Here are the same points, seen from different sides; a view may also be mirrored.
A view may leave some points out. In some views, one point has been moved. Which views, in the order they come, and which point in each? Write none if no view has one.

Scene 1 (6 views)
A:
  neza [ 21   1   7 -15  21 -26   9  -8]
  sebob [ 24  -3   9 -16  21 -20   6 -13]
  rozul [ 20 -10   6 -15  26 -21   9   3]
  kesa [ 21   0  16 -18  15 -16  12 -13]
  til [ 30  -5  12 -10  26 -17   5 -13]
  rik [ 17   0   5 -10  10 -19   8  -1]
  kofof [ 18   4   8 -11  13 -18   1 -16]
  tado [ 22  -1  14 -18  27 -24   3  -6]
  Noto [ 25  -1  11  -8  15 -22  14 -14]
  nore [ 23  -1  -3  -8  21 -23   4 -14]
  bala [ 20  -2   2  -7  20 -10   1  -3]
B:
  kesa [  8 -15  -2  -3 -30 -32  -9 -11]
  neza [  0 -20  -2   6 -26 -33  -8 -18]
  nore [ -5 -25  -8   7 -18 -25  -8 -14]
  gem [  9 -16   0   4 -25 -42  -6 -12]
  rik [  1 -15  -8   0 -17 -40  -8 -19]
  rozul [  1  -9   3  15 -20 -36 -12 -17]
  Noto [  8 -25  -2  -1 -22 -31  -7 -11]
  tado [ -1 -16   0  12 -33 -34 -13 -12]
  til [  5 -19  -3  10 -25 -26 -15  -4]
  kofof [ -4 -20 -12  -4 -26 -30  -8  -9]
  seb [  1 -15   0   7 -22 -31 -10 -14]
  bala [ -1 -11 -15   9 -16 -32  -9 -10]
C:
  seb [ 7 23  5 15  3 13 14  4]
  tado [ 7 27  1 17 -2 15 24  4]
  kofof [ 5 32 12 14  4 20 14 -9]
  til [ 7 28 13 17 -5  8 20  4]
  sebob [ 9 28  9 18  2 13 18  1]
  dupum [11 33  2 13  8 11 18 -1]
  bala [ 5 22 13 10 -5 23  8  3]
  gem [ 0 23  3 19  1 18  5 -1]
  rik [ 6 22  2 14  2 19  4 -5]
  kesa [ 4 21  8 23  4 12 18 -7]
  rozul [ 9 18  0 12 -1 14 14 11]
D:
  rik [ -1 -10 -18   0  -1  -5  -7   0]
  gem [ -7 -14 -17   0  -2 -13  -4 -11]
  Noto [-14 -14 -22  -8  -4 -13  -8  -3]
  kesa [ -9 -20 -15  -5  -8 -16  -4  -2]
  kofof [-12 -17 -19  -5  -5  -5   1   7]
  rozul [ -7  -3  -4  -4  -6  -5  -6 -11]
  til [-17  -7 -14 -13 -12 -11   1  -5]
  tado [-17 -10  -7   0  -9  -9   1  -7]
  seb [-10 -10 -10  -7  -6  -7  -6  -4]
  nore [-17  -7 -18  -9  -6   1  -7   3]
E:
  rik [-13   9  -8 -12  -4  -2   4  -6]
  rozul [-14   7   1 -13  13  -3   2  -1]
  tado [-17   0  -8 -24  11  -5   0   2]
  kesa [-15   5  -9 -26  -1 -12  10  -3]
  til [-21   1  -2 -24   4  -6   6  11]
  kofof [-11   1 -15 -22  -8  -2   6   4]
  nore [-10   5  -6 -17  -4  -3  -1  13]
  seb [-13   6  -5 -17   5  -6   5   3]
  Noto [-19   8  -9 -19  -6 -13   5   5]
  bala [-12  -1   0 -13  -4   4   7   2]
  gem [-21   5  -8 -16   2 -12   5  -7]
  sebob [-14   5  -7 -24   3  -6   5   6]
  dupum [-12  10 -16 -22   6  -5   2   8]
F:
  Noto [-10 -10  -4  -7   5  -9  -3  -5]
  tado [-16  -7  -1  -4  17   5   0  -9]
  bala [-14  11  -6   0   6  -3   0  -9]
  kesa [-9 -8  5 -6  4 -1  0 -4]
  kofof [-13  -2   0  -6   0  -3  -5 -17]
  seb [-14  -4  -7  -4   9   2  -1  -4]
  rozul [-14   1 -10  -4  17   7   1   0]
  til [-14  -9  -5   4  11  -4   6 -10]
  rik [ -7   5  -5 -10   7  -2  -8  -4]
  nore [-20  -4 -12   0   4  -4  -7 -12]
  gem [ -9  -4   0 -13  13  -4   0  -1]
Views that do not fit: C
  moved in C: gem

Scene 2 (7 views)
A:
  magat [-18   5  -3  21  -3   2 -11   4  15 -14 -22  -5]
  fibu [-12   7  -4  26  -2   4  -8   0  10 -17 -18  -5]
  rapo [-19   5 -11  22  -6   4  -5   3  14 -14 -20   0]
  Nis [-26   7   1  22  13  -4  -6  17  26 -13 -17  -7]
  zik [-23  14   4  20   4  -1 -10  22  30  -6 -16 -10]
  Rina [-16  14  -2  22   4  -2  -5  19  25  -8 -14  -7]
  gubo [-23  14   1  20   3   0  -8  18  27  -8 -15  -7]
  kom [-29   7  -4  24  14  -5  -3  21  30 -11 -15  -5]
  detaz [-17   9   0  27   5   0  -9  13  23 -12 -15  -9]
B:
  Nis [ -9  24  -4  11   3  43   0   7  18 -32  10 -11]
  gubo [ -1  27  -1   9   2  39   4  -1  16 -26   8 -11]
  kabar [  7  25 -10   7  -6  47 -11   6   5 -25  12   2]
  fibu [  5  27  -4   9  -7  46 -16   4   2 -21  16  -3]
  das [ -5  27   2  10   6  37   4   2  14 -30   9 -13]
  zik [ -1  27   1  10   7  35   6   0  17 -29   7 -14]
  kovop [ -6  15  -3   9   8  42  -3   9  15 -27   7 -14]
  magat [  8  24  -7   8  -2  44 -13   3   8 -22  11  -5]
  rapo [  7  20  -8   7  -7  48 -10   3   6 -16  11  -1]
C:
  detaz [ 27  -1  -9 -12  11  19 -12  15   5 -22 -22  -6]
  girem [ 24   7 -15  -3  10  11 -12  16   4 -26 -21  -9]
  das [ 28   6  -8  -3  11  18 -13  15   9 -26 -20  -4]
  Nis [ 19   1 -11  -3   9  13 -17  16   8 -22 -18  -5]
  kovop [ 22   4 -16  -4  15  11 -13  14  -1 -22 -18 -10]
  fibu [ 22  -9 -13 -29   6  27 -10  18  -1 -21 -20  -7]
  kabar [ 16  -4 -17 -25   5  26 -10  21  -1 -25 -17  -7]
  gubo [ 26   6 -12  -7   8  18 -10  17  10 -27 -23  -4]
  Rina [ 30   4  -8  -8   7  20 -12  19   6 -29 -20  -7]
D:
  Rina [  1  -7   7   1 -10 -10   9  -3   5  -2   2  -1]
  kabar [ -4  -1   8  -1 -23   4  -5   1   3   1  12   3]
  Nis [  0   0  17   5 -11 -12   4 -12   4  -4   4   1]
  kom [  3   1  17   7  -6 -15   6 -13   0   0   2   1]
  girem [  1  -1  16   3 -11 -13   8  -5  -2  -1  -2   2]
  rapo [  1   2   5   1 -21   4  -6   6  -3   1   7   4]
  das [  0  -5  13   2 -12 -14  10  -7   6  -6  -1  -2]
  zik [ -2  -5  11  -1 -13 -16  11  -7   3  -8  -4  -3]
  detaz [  2  -4  11   6 -16  -7   5  -2   7  -6   3  -1]
E:
  kovop [-13  25  -3 -25  27  18  24 -17 -39 -17 -29  18]
  Rina [ -3  27  -5 -28  27  14  23 -30 -37 -24 -22  21]
  kom [-10  20  -1 -30  34  18  18 -20 -36 -20 -31  23]
  magat [-10  38  -5 -24  30  16  30 -31 -43 -10 -19  11]
  detaz [ -9  27  -8 -26  30  16  28 -29 -37 -19 -21  19]
  Nis [-11  24  -3 -28  36  20  22 -24 -35 -21 -30  19]
  kabar [ -6  38   1 -27  35  15  31 -34 -46 -10 -20   8]
  zik [ -7  30 -10 -25  27  18  17 -27 -33 -26 -27  22]
  fibu [ -8  34  -4 -26  34  14  37 -36 -45  -9 -14  10]
F:
  kovop [  1 -18  -3  -5   8   6   0  -7   3   5   7  -2]
  Nis [ -1 -16  -5  -1   0   6   6  -4   4  11   9  -2]
  magat [10 -9  6  7  5 -3  3  0 -1  3 -3  1]
  Rina [ -6 -15  -5   1   3  -4   9   1   5   3   2  -6]
  girem [ -1 -18  -7  -3   6   5   5  -6   2   3   5  -5]
  rapo [ 13 -10   8  13   8  -4   3   2  -2  -1   0  -6]
  kabar [12 -9 10  9  3 -3  3  6 -1  7 -2 -4]
  kom [ -2 -20  -8  -1   2   8   6  -6   5   7  13  -7]
  fibu [ 9 -7 12 12  4 -9  2  5  3  4  0  1]
G:
  rapo [-12 -11   2   8 -25 -14  -4 -24 -12 -12 -18 -13]
  kabar [-14  -4   9   8 -15 -13  -2 -26 -17 -19 -17 -21]
  kovop [-21 -16  -6  11 -10 -18  10 -16 -13 -11 -13 -11]
  magat [-17  -1   4  10 -13 -13   1 -22 -13 -15 -18 -21]
  fibu [-18   1   5  12 -11 -13  -3 -26 -20 -22 -20 -22]
  gubo [-19 -12  -6  15 -11 -21   7 -25  -2 -16  -9 -19]
  Nis [-20 -20  -4  11  -8 -24  10 -23 -10 -15 -12 -18]
  Rina [-19 -11  -7  17 -11 -18   6 -25  -6 -23  -8 -16]
  zik [-21 -12  -8  16  -9 -21  11 -22   1 -15  -6 -18]
  das [-21 -14  -8  16  -7 -21  11 -23  -4 -18  -7 -17]
Views that do not fit: G
  moved in G: rapo
